Each row is where one point has got to under a steady rotation. How many steps took it there?
The counts run from 0 to 900.
[  4  -2  27  19   8 -12   2  16 -15  20  -2  -2  12 -41  15   8  32  -6
   0  27 -33  -7  -3 -27   2   0  34   6  51  11  18  -5 -19  -3  21  25
  14 -31  -5 -14 -15 -39 -15  28  14 -27  14  32   1 -11   6  -7   7   5
  26  -3 -32   9   9  15  23   6  23  46 -11  -3 -53  31  29 -23  32   2
  -3  -7  15   8  15  -1   5 -14 -22   0 -28 -33  14 -19  -6 -12   1  12] => 439
[ 25  -1  -1 -23   6  -5 -13 -19  17 -22 -13   6  38 -15  -9  23 -25  11
  10 -24 -36   6   9  -6 -42  20  35  -9  40  42   5  10  -9  -1  14 -27
  -8  -7 -27 -30 -10 -31 -24  -8 -29 -25 -11  13 -31  12  29  -9   0  19
  39  -9 -19   7 -16  15 -25  17  34   9  11 -19   5  19   5  20 -26  23
  30 -11 -12   6  -4  26 -17  12   2 -20 -29 -50 -10   9  17  17  20  19] => 571
[ 27 -10   1  30  -7   4  32   2  12   2   0   8  29 -42  -9  26  19 -11
   2  -3 -22 -23  -2  12  -8 -11  32   6  33  36   6 -14 -13   6  14   3
 -29  -9 -29 -28 -12   2  12   9  16 -41  18  14   6 -25   7 -10  13  14
  28 -26 -45  13  10  27  -5  -1  12  24   4   8 -40  19  17   2  28  -4
   5 -12  45  -3  14  -1 -15 -26 -39 -24 -42 -36   2   9  -4   1  18  -2] => 346
[  4  22  10 -20   4 -11  -6 -25  22 -13  12   1  13  -8 -17  13   8   8
  -1   6 -33  28 -48  19 -19  16  32   4  36  18   6   8  -9  -2   0  -9
   9 -12 -30  -8 -10 -47 -16 -22   5 -22   2  27 -33   2  31  -4 -13  16
  29 -21 -33  10 -31  -5 -35  18  47  47  33 -26 -23  16  16  15   9  16
  29   0   3   4  -2  14   9   1   8 -11 -28 -27 -14  14  20  17   8  18] => 828
[  1 -13  -2 -27  -9 -13 -35   1  -4  -3  25   9  15   4  16  27  13   9
  10  -8 -20  11  10 -12  -1  30  33   6  48  20  26   7 -18 -18  22 -12
   6 -15 -19  -7 -20 -49 -25  -3 -13 -27 -17  -2 -14  23  23   9 -26  18
   7   2  -8  11 -33  11   2  44  31  14  21  -1   6  -4  18  -5 -23   7
  45  25 -21 -11 -20  10 -49   4  -6  -3  -2 -33   9 -18   8  26  30 -16] => 298
[  6  -4  12  12  12  -4  17  40  -2   3  19   7  14  -7  20  45  28   4
   0  20 -30 -12  17 -25   1 -13  24  15  36  21  20  16 -19 -14  -7   0
 -19 -19 -14 -14  -8   9  -9  -3  12 -42  20  26   6 -14  40  -5  25  18
  30  -9 -13   5 -12  54  13   1  14  44  19   6 -36  16   5   1  26  -8
  -6  17  40  -3   8 -13 -15 -21 -19  -5 -11 -30  38  -9  -8  -9  20 -15] => 73
[ 24  -5  27   5  -7  13  31  -5   5 -11 -16  14  16 -25   0  39  19  14
  -8  25 -41  -2 -29   4  -2  -6  47 -13  39   8  11  -2 -32  -3   6   0
 -26  14 -40  -9 -14 -24 -17   2  15 -13  32  32  -7 -17  11   1  12   8
  46 -24 -52  -3   7   3  12   4  14  27   8   5 -51  27   3   4  36 -11
   4 -22  13  20   9  -1  16 -30 -27 -21 -34 -52  -7  -1  -2 -14  12  -7] => 782
[  4 -18  11 -25  -8   2 -14  36 -14   4  -5   5  21   4   7  47   8  -1
  13 -14 -22  -7  13 -13   1  32  34  -6  42  28  32   6 -33 -31  32 -22
 -27  15 -29 -16 -34 -41 -17  -1 -22 -55  10  16   6  14   8   6  12   1
  34 -16 -29 -33 -12  23  15  35   7   5  12  -2 -24  -9   0 -13  -9 -19
  12  13 -11 -21  12  -7  -2 -24  -7 -26 -27 -45 -10 -20   8   9  22 -13] => 707
[ -1  -5 -13   0 -28 -17 -21  -6  -5  14  -2   9  41 -34  -6  34   5  12
   2 -27  -4  11  16   5  -8  19  22  12  18  40  22   8  -3  -9  13  15
  32 -19 -21 -31 -22 -19 -13 -12  -7 -33 -17  20 -16  17  17  -9 -35   3
   7 -16  -4 -10 -21   9  10  32   1  11  32   2  -7  12  14 -14  12  19
  40  32   2  18   1  21 -59   2 -46 -12 -18 -28  -3 -42   7  15  32  -5] => 207
[  8  12  15 -14  -2  11 -10 -44  15  -7  -6  -1  21 -16  -6  14   9  49
 -10  -8   7   4 -48  27 -15  37  21   0  32  15  17   6  13  14   5   8
   6 -17 -31  -5 -10 -30 -30 -33   4  -9  26  16 -21  -6  35  -6  -1  15
  15 -13 -25   5 -29  -7 -30  15  37  35  18  -5 -14  13  -8  17   3  20
  40   4  21  21  20  19 -11  -7 -23  -2 -15 -12 -29 -11  19   9  12  14] => 213
[  6   0   9 -12  -3 -11  10  41 -32  33 -45  -5  26 -20  15  42   5  -8
  -6 -18 -14 -16  35 -36 -13  32  29  19  10  10  27  13  -4  -9  41  15
 -10  -4  -1 -13 -36 -16 -23  16  -4 -41   0  24  16   4  16 -13   7 -11
   9 -21 -21 -25  -6  21  11  27   5   5  15   0 -27   5  14 -38   4   0
   5  20  13   5  20   0 -42  -1 -29 -15 -19 -32 -20 -44   1  -2  23 -11] => 798
[ 25   3  18   6   9  -1  31 -37  13  -5 -16   8  24 -42  -5  13  13  31
 -13  12  -7  28 -41 -15 -12  26  28  10  24   5   4  19   4  18 -14   1
  25 -24 -27 -11 -10 -10 -17  -8  27  -6   0  14  -7 -16  38 -18  -6  19
  10  -9 -27  20 -17   7 -28  -1  37  39  32   0  -9  42   6  -9  27   9
  26 -16  36  39   1   0 -28   5 -12   2  -4 -20  -9 -23  21   2  17  40] => 53
[  9 -18  -9  15 -25 -10   7 -22  -5  -1 -13   7  24 -69  -6  11  16   3
  11 -34 -22  13   6   0 -10  -6  28   6  19  39  19  -6  -9 -11  14  27
  23  -8 -44 -31  -2 -27 -18  10   2 -27  -8   4 -15  15   3  -7 -35   3
   8 -11 -31 -12   3   2  11  29  27 -11   6   8 -26  17  32 -25  27   1
  37  18   4  -2  11   1 -38 -10 -49 -33 -21 -46   0 -25   3  10  11   6] => 892
[ -1  14   1   1  15  -4 -22 -11   8   0  13  -1   7 -26  -4  15   3 -23
  12  22 -31 -20 -10   7  10 -14  45 -11  42  29  30 -22 -19 -11  10  -2
 -41  18 -26 -31 -13  -3  38   1  10 -48  30 -10 -19   4  13   5   1   6
  25 -16 -14  18  11  36   4   1  14  17   4   1 -30  -8  29   2  14  -9
  35  11  21 -20  18  13   9 -23   2 -49 -39 -27   5  33  26   6  37  17] => 84
[-16 -11  12 -31  -1 -29 -22  16 -23  24   1  23  12 -16  29  19   4 -19
   4  -3 -18 -12  12 -23  10  30  39   0  31  39  33  -9 -13 -11  40   5
  11   7   2 -18 -24 -37 -17   2 -10 -24  -9  27  -9  23  14 -14 -23  -6
   7  -3  -9 -25 -15  17  16  42  20   9   3   8  -7  -1  14 -45   4   3
  14  18 -14 -11  12 -18 -43  -3 -14  -9 -20 -26  -5 -22  12   6  39   7] => 890
[ 23  -7  22   0  14  18   9  12  -5  -8 -23 -12  15 -27  10   5  -3  12
   3 -15   0  43 -21 -34 -37  62  15  11  21  -4  18  24  10  -6  23  -2
  -7 -21 -54  -1 -12 -10 -15  14  17 -18  -5   3  28   6  52   8  33  17
  23 -16  -9  -2 -19   9 -23   0  31  30  20 -10 -11  10  -9 -24   5 -17
  12  -6  17   3  13  17 -53   7   2   2  14 -14 -23 -19  17   8  27   9] => 568
[ 19  15  17 -25  16  16  -7 -11   0 -23 -20  -5  20 -10   4  16  -9  25
   3 -22  -8 -10 -16 -10 -39  43  17  -5  34  19  14  10  16 -19  18 -16
 -16  -5 -24 -27 -12  -8  -7 -37 -14 -34  23   1 -23   5  41  -3  24  12
  28 -18  -7  -1 -23   6 -51  18  45  31  23  -9   0   5 -19   2 -19   2
  22   3  21  13  34  25 -23 -13 -11 -14 -16   0 -26  -3  14   5  36  23] => 135
[ 32  15  11 -14  14  -6 -21 -34   5  -5 -21   9  41  -3  -4  22 -22  21
 -14  -4 -19   6   2 -28  -4  10  44 -16  26  31  21   6 -19  -2  -9 -23
   1  17 -22 -48  -6 -12   3  -6 -16 -38  -1  -5 -29   3   9  14 -23  26
  27 -10 -10 -13  13  14   8  14 -10  -1  35 -35 -15  24  11  -4  15  19
  34 -15  13  20   5   8 -12  -5  12 -21 -33 -27 -21  -1  36  -6  27  31] => 240
[ -2  -4   4  -2  -9  -4   0   4 -14  10   0   4  18  -7   1  31   8  20
  -3 -13 -20   3   9  -7 -28   1  34  12  11  39  18  13 -19 -12  -1  -8
  12   7 -40 -21  -2  -4 -50   8   6 -24 -15  35   6  39  36   1 -25  -1
   8   7 -12 -23 -40  30  16  37  14   6  42   1 -15  30  20 -18  11  17
  46  46  -7  16   0   4 -55  -4   3 -27  -2 -38  10 -28  12  18  13 -14] => 560
[ -6   4  12   9 -10   2  22  -6 -10 -12  -6  17  24 -34   8   3  -7  31
  13 -46 -20  25 -12 -31 -31  20  17   4  13  19  30  15  14 -40  -1   0
   3  -1 -31 -43   2  -7 -13 -12  -2 -34  11  -2  -7  14  24  12  18   8
  14 -33  -7 -21 -12  20 -24  14  33  23  45 -17 -19  10   0  -4  10 -29
  30   3  26  37  44  21 -38 -17  11 -34 -16   1  -6  -7 -10   1  27   2] => 226
[-11 -12  -1  15   4   3   7 -15   7 -15  -8   3  -2 -32  -1  -4  31 -12
  25   2 -29 -33  -3  27 -19  -1  32  10  61  36  13 -25  -9  -5  24  20
 -28 -22 -15 -17 -21 -25   2  -9   2 -40  20   4  -7  -7  14 -17  -9   8
  11   2 -37  18   1  24 -11  12  48  16 -16  22 -35  14  35   2   7  13
  10  17  23 -18  13 -14 -17 -23 -40 -13 -24 -32  15   4   1  13  28   8] => 186
[ 12 -12 -17 -10   4 -18 -40  -9  13   0  25  -1  30 -13   5  25   4  10
   3  -8 -15  19   5 -14  -4  29  28   6  43  31  19   9 -14  -1   3  -5
  13 -42 -21 -32 -21 -13  10   1  -8 -34 -25 -15  -9   4  33  -7 -19  22
  12  -2   5  42 -15  32   0  -3  22  24  22  -7   2   4  19 -11  -2  20
  44  -7  14  -8 -26  -1 -62  16 -12  15  -1 -13   7 -11  20  30  39  17] => 573
[ -7 -10  24 -27 -18   9 -29 -14 -23  13   2   2  15 -21  -4  15   5  15
   1 -13  -6  10 -24 -17  19  30  26 -17  27   6  45 -15  -1 -24  22   1
   5   5 -15 -42 -30 -47  21 -19  -8 -56  40 -10  -7 -10   1  17   2  11
   5 -33 -24  -7  24 -13   0  20   5   3  15   5 -31 -18   1 -17   9 -35
  23  -6  18   9  42 -16   2 -23 -28 -15 -24 -12 -23 -12   8  -8  31  15] => 180
[ 14  -1  20  17   4   8 -13 -11 -11   9 -31 -13  28 -20 -20  -6   9  15
  10 -13  12  21 -37   5 -34  25  35  -1  23  23  33  -9  -3  -7  25   5
 -11  -2 -56 -26 -24 -30  12  10  -3 -45  19  11  22   5  -8   6   5  -2
   6 -41 -48 -17   1  -8  11  13  -3  22  14  -8 -55 -10   9 -18  -1 -10
  13  -1  23   9  39  -5  -4 -17 -14 -18 -44 -36 -25  -4  16  17   4  15] => 534
[  6  -5  41   7  10  24  15 -18 -14  23 -29  -6  23 -21   0   8  41  28
 -24  10  16  -2 -18 -25 -12  14  33  18  34 -10   9   8  -8  28  23  21
   3 -26 -15 -12 -24 -37 -10  10  22 -24  13  24  18 -21  22  -7 -26  18
   5  -8 -36   1  -6 -12  12   3  17  21   9  10 -32  28  22 -21  22  -4
  10  -6  46  33  26 -17 -26 -32 -26  -8 -12 -27 -21 -24   2 -17  -1  17] => 875
[ -2  15  31 -24  -4   1  10 -30  -6   0  27  15  -2 -11  -8  22  10  10
  -2  16 -28 -25 -22 -19 -15 -13  53  -4  37   9  17   9 -26  -8   3 -10
  -7   6 -11 -23 -14 -26 -12 -22  12 -42  25   6 -34 -10  16   2 -24   4
  29 -18 -40  -5   3 -11  -1  21  23   6  15   8 -30  21  15  13  26 -36
  37  15  11  17  31  -4   4 -25 -12 -58 -35 -31 -10  20   5 -17  10   4] => 520
[ 17  -9   9 -22 -21 -15 -20 -10   6  -6   0  17  25  -8  -8  46  -6   0
   9  -8 -26  -5   0   6  -8  22  44 -26  40  31  23 -14 -36  -7  28 -24
 -14  22 -31 -25 -12 -52 -16  -7 -19 -38  17   9 -30  16   5   5 -14  -3
  26 -13 -41 -18  -7   6   7  39  13 -15  -6  -3 -18  -5  10  -3 -18   3
  18  15 -28 -19  -1  -5 -13 -21 -32 -30 -26 -56 -20   7   8  18  24 -18] => 708
[-19   4   8  -9   6 -12 -27 -24  -9  -6  20   5  10 -11   5  -6  26  28
  -8 -18   6  12 -51   8  -3  40  16   2  18  14  41  -6  -3 -19  -1  -1
  27   3 -42 -34 -17 -35 -19 -23   2 -30   7   4  -5  23  19   5 -23   7
 -11 -25 -27 -12 -27  -6  -1  22  28  29  48 -20 -20  -3  10 -19   2  10
  42  25  18  24  18 -11 -26 -17  -1 -16 -16   4  -7 -18  13  28  25   8] => 556
[ 23  15  15  -5  26  10   8  -5  -7  -1 -42   6  32 -31   3   5 -26  19
  -2 -21 -28   4  11 -21 -48   3  30  15  20  43   7  20  10  -1   2  -5
   5  13 -33 -32  -3  -9 -31  25 -10 -28  -6  24 -15   4  12 -20  -2  11
  29   4   2 -15 -18  29  -5  18  18  31  23 -23 -20  40  21 -12   5  41
  31   0  -2  26  12  26 -26   0   9 -30 -34 -21   7 -19  24   8   5  28] => 833
[ 17 -16  -6   9  -5  10 -15  -3  -6   1   4  -9  16 -39  10  39  18  30
  -9 -16 -10  18  17  22   3  26  14   8  -3  36  31  -3  -4 -29 -13  11
  -4   9 -53 -26   2   5 -10   5  -5 -22  11   2  21  12  31  10  10  -2
   5  -4   7  -6 -29  39   8   6  21   9  27  11 -18  -2   6 -20  28   8
  54  37  14  -1  -3  24 -48  -4 -39 -26  -7 -13  19 -31  16  15  29   2] => 37
[ 34  -7  40  -2   9  19   2  14  -3  -8  13 -15  39  16  -3  42  32  38
 -24  32 -10   5 -16 -37   3  16  34  -9  58 -11  10  28 -32   3 -18   1
 -10 -31 -33   2 -24 -29 -23   8  12 -27   7  20  11  -2  41  13   0  18
  21  -8 -30  11 -14   8  14   0  -7  43  28 -14 -34  15  -6   4  16 -23
   7  -8  26  24  -2  -9 -10 -11  -4  -2  -3 -26   0 -17   1 -18   5 -17] => 509
[  0 -12 -10   4   1 -24 -15   0   7   2  12   5  14 -28  13  27  21   2
 -10 -15 -12   2  -3   7  11  28  30  23  29  35  26   0  -7   0  19  10
  12 -27 -29 -11 -13   5  -1 -14  13 -21   3  10  -4   6  25 -18  -1   8
  11   1  -3  24 -37  41 -10   6  40  12  18  14  -8 -15  15 -20  24  19
  32  31  18  -1 -16  -7 -61   9 -42   4 -10 -22  -7 -35  18  23  47   3] => 642
[ -3   1   6  -4   4 -14  -7  34  14   1  34  -8  14   3  18  25  14  10
   9  28 -58   8   5 -16 -10   2  17  -4  45  30  10  21 -21 -33 -14  -1
  -8 -28 -18  -6  -5 -18 -26   1  -8 -38  -3  17  -9   2  36  -9   6  25
  28  -5 -11  11 -29  40  13  -4  22  61  41  -3 -31  11   8  13  16   5
  11  15  18   4  -3   9  -2  12   5  -2 -22  -9  25  -9   0  15  21  -4] => 142
[ 34 -17   8  16   6  14 -10  28  -3   5  15 -11  34   0 -11  38  34   9
   8  11 -19  16  27 -21  10  13  22   4  33  16  22   3 -26 -12   7  17
 -18 -45 -29 -30 -24 -11  14  17   2 -56  -4   0  18 -16  29  -1  18  17
  22 -20 -15  40   2  43  27 -12  -1  25  14   2 -30   6  12  -2  23 -23
   8  -2  34 -17  -5   0 -20   6 -19  11 -13 -28  32 -23   5  10  22 -13] => 688
[ 13 -18  15  -6  36  10 -25 -24  -7  -6  17   9   8 -21  30  30  23  24
 -15  26 -27  -7  26 -19  22  20  35  -6  51   9  26 -12 -15  -5  -1   0
 -13 -13 -24 -38 -18   2  21   3   7 -38  25 -22  21 -15  22   8  18  23
  19  16   9  50  -5  47  16 -15  24   8  -8  15 -15   3  19 -24  17   6
  21   0  34 -16  -9  -6 -40  -5 -10  -8  -4 -11  21  -8  36   4  39  19] => 334
[ 24  15  21  -1 -15  -8   9 -10   0   0  25  -1  36 -12 -16  33  20   5
 -15   5 -26   8 -12 -30   1 -10  43  -2  30  15   9  19 -19   0 -15  -3
  -7 -14 -20 -24  -4 -16  -6   7  18 -47  -3  21 -14  -6  17  -8 -17  14
  31 -29 -48 -11   8  12  23   4 -20  37  48 -18 -49  23  28  -1  31  -4
  12  -1  31  31  17  -8  10 -13  -9 -22 -36 -24  15  -6   1 -11   6   2] => 166
[ -2  12  16 -21 -10 -28 -24  15   0  17  25  -9  10  15 -22  31  35  -8
  -1  18 -18  -6 -25   0  10  15  25   5  34  27  20  22 -31   0  12  10
   4 -21 -23   9 -22 -52  -7   0  11 -34   3  35 -11   6  33  -7 -30   2
  14 -17 -43   0 -33  -2   8  24   7  37  35  -3 -39   2  25  -4   5  -1
  25  29   7  -2   4   0   2  11 -15 -17 -33 -36  -3  -1  10  21   6 -14] => 280
[  3   4  35 -20  19 -32   7   8   7 -18  22  13   3  14  22  32  20  21
 -15  19 -18   7 -46 -15   9  20  34   4  36   4  17  27 -21  -2  -7 -17
   7 -28 -22   9 -17 -10 -32 -34  15 -12   4  21 -14   5  57   6 -15  17
  24   4 -12   6 -45  15 -21  21  45  32  43  -8   1  10   0  15   8   4
  30  15  15  24 -12 -11 -33  -5  13 -15   1 -18  -2 -14  11   8  31  -3] => 486
